Which row each row swaps with, under one turn or mirror:
The rows were stretched afterwards, more along some directions than others.
j828: [-11  14 -17 -12  -9  10 -15  14  -1  -6 -13  10  12 -25  15  -2  -2 -19
   6]
j53: [-15  27  -4   1 -13  -9   4  23   6  -3 -13  -2  17 -21 -18  17  -7   3
  24]
j22: [-33  20  -2  -2 -21  26   9  18  15   0  -7   5   3 -22  21   8   8  -5
 -16]
j953: [  3  -8   8   7 -11  30  -6   2  11 -21   9  14 -15 -34   4 -18  23 -21
 -20]
j469: [ -4   8  -9 -17  -3 -27  -2  29  24   0 -21   1   4 -28 -21 -10   2 -18
  22]
j142: [ -1   3  -3  16 -19   3  -7  32   1 -22  -3  13  -1 -32 -36  10 -12  -5
   7]
j996: [ -3 -10   6  19 -34   9  -2   6  -6 -21  -4   5 -14 -14  -8  10  11 -26
  12]
j992: [-14  -2   6   5 -25  21 -10  20  -8  14  20   3 -27  -7  28   4  13 -21
 -24]
j859: [-10  26   5  13  -9 -15  -7  38  13   2 -30  -5  -6 -49 -16  27  22  25
  37]
j906: [-15 -10   3 -11 -13  30  15  20  16  15 -12  -8 -19 -37  18 -13   8 -13
 -33]
j656: [ -9  10   3 -12   2 -19   4  59  23 -11 -38  -7  -1 -41 -34   6  16  10
  31]
j909: [ -3  14  -7 -27 -12 -28 -15  64  28 -17 -24   3  -4 -49 -28  -8  19   8
  27]
j176: [-20  26  11  -6   1  -2  -9  25  22  17 -19  -9   6 -21  15  12  24   1
  10]
j863: [-11  16   6  -7   9  -8   7  20  31  -1 -49  -9  -1 -46  -2  21  30  14
  40]
j962: [-26  34  -3  15 -19   6 -16  32  15  15  -9   4   3 -32   4   9  -6   6
  -1]
j77: [ -3  19  -1   5  19 -15   4   4  18  13 -35  -7  -5 -37  -8  21  15  -3
  34]
j638: [-18  22   6   1   6  -9   8  17  24   3 -23  -4   4 -34  -1 -14  21  -7
  17]
j380: [-18   3 -13  25 -19  21   3  27 -16  -6  -6   8 -13 -17 -15  38 -24  10
  -3]
j426: [ -6 -14  -4 -26  -6  17  10  14  12 -19 -21  -8 -18 -43   0  -3  33 -20
 -10]
j648: [-10  -2  12  21 -13  42   3  13  -3   6  12   9 -27 -27   4  -5   1 -15
 -18]
j301: [ -1  -5   0  21 -17  12   1  11   8  -8 -10   1 -13 -28 -13   3  13 -34
   2]
j994: [  2 -17  -9  -3   6   8  -2  13 -23  -3 -16  -5  -3 -29 -27  21   3   5
  11]
j20: [ -5  -6  -3   1 -11  17   6  -2 -15  -7 -32  -3 -16 -25   0  43   9  -4
  21]
j782: [  2 -20 -15  -6  -6  26  10  -2 -15 -15 -14   3 -11 -21 -18  15  -4 -26
 -12]
j886: [-16  16  -1   9  -8  20 -10  33  15 -23 -25  11  11 -58  -4   0  11  -5
  27]
j303: [-17  -4  11  16 -19  42  19   6 -12  -1  14   5 -23 -18  -2  19   6   1
 -22]
j229: [ -5 -15 -17  10  -4  27  24   1 -15 -13 -14  -2 -16 -23 -21  24 -14  -7
 -12]
j59: [ 18   4  -5 -13  -6 -15 -28  46  25   0   8  14 -10 -29 -15 -27  23 -24
   7]
j395: [-29  20   3  16 -35  22 -13  48  -7  -6   1   3  -4 -18  16  -1  -7  11
 -17]
j636: [-29  10 -10  -3 -31  24  -3  41  -7 -11  17   9  -1 -18   6  -6  -7  -5
 -37]
j366: [-30  26   7   9 -12  16  -8  51  -2  13  -5   2   3 -38   6  20  -6  28
  11]
j746: [ -7  27   7  32  -4 -11  -6  25  15  14  -1   9   1 -18 -20  22   3  19
  29]
j373: [  0 -13  -9 -16  -9  -3 -15  53  21 -13  -2   7 -17 -41 -13 -23  23  -5
 -16]
j921: [ -6  14 -24  -1  -7   1 -34  22  -8  -2 -11   0  13  -5  15  17  15 -20
   2]
j310: [-19  -1  -1 -20  -1 -12   6  34   6  12 -16 -13  -4 -38 -20  -1  -2  -9
  -5]
j941: [ -7   5 -10  -2  -7  31   4  12  -1 -17   3   7   8  -8  14 -12   0   7
 -23]
j409: [ -7  -2   1 -29 -26  23   2  24  21 -23   3  10  -6 -32   9 -23  26 -18
 -28]
j577: [-14  36  -4  36 -22 -16 -16  37  15   7 -17  17  -3 -37 -18  46  -5  -2
  60]
j64: [  2 -17   4  -6 -21  16  -7  20   9   6  12   6 -32 -22  -8 -15   9 -18
 -30]
j896: [ -9 -10  -1   7 -13  46  -2   2  -3  -7  26  18 -15 -10  23 -22   4  -5
 -41]
j869: [  1 -12  12 -13 -25  11 -15  38  19 -18   6  15 -22 -40  15 -27  39   2
   1]
j664: [-10  12   5   7 -15   9  -5  42  14 -16 -14   3  13 -40 -12 -16   9  12
   7]
j608: [-22 -11   2  -3 -21  21  32   7  -3   1  -1   1 -14 -24 -16   9 -11  -7
 -20]
j227: [ -2  24   5   4  -3 -14  -4  11  29   3 -20   5 -15 -38  -8  13  31 -10
  38]
j442: [-24  28   7  16 -20  11  10  18  13  30  -9  -4   9 -14  14   8 -16   5
  -5]
j120: [-17  11 -11   1 -12  26   2  -1 -11 -13 -16   3  14 -17  11  10  -2  -4
  -9]
j993: [  7   5  -5 -31   9 -23 -13  55  25  -7 -23  -1   3 -32 -18 -15  13  11
  17]
j323: [-18  11   0  11 -20  10  27  -2   1  -4 -15   3  -8 -39 -27  35  -8 -12
  11]

j992 swaps with j366
j323 swaps with j409
j921 swaps with j994

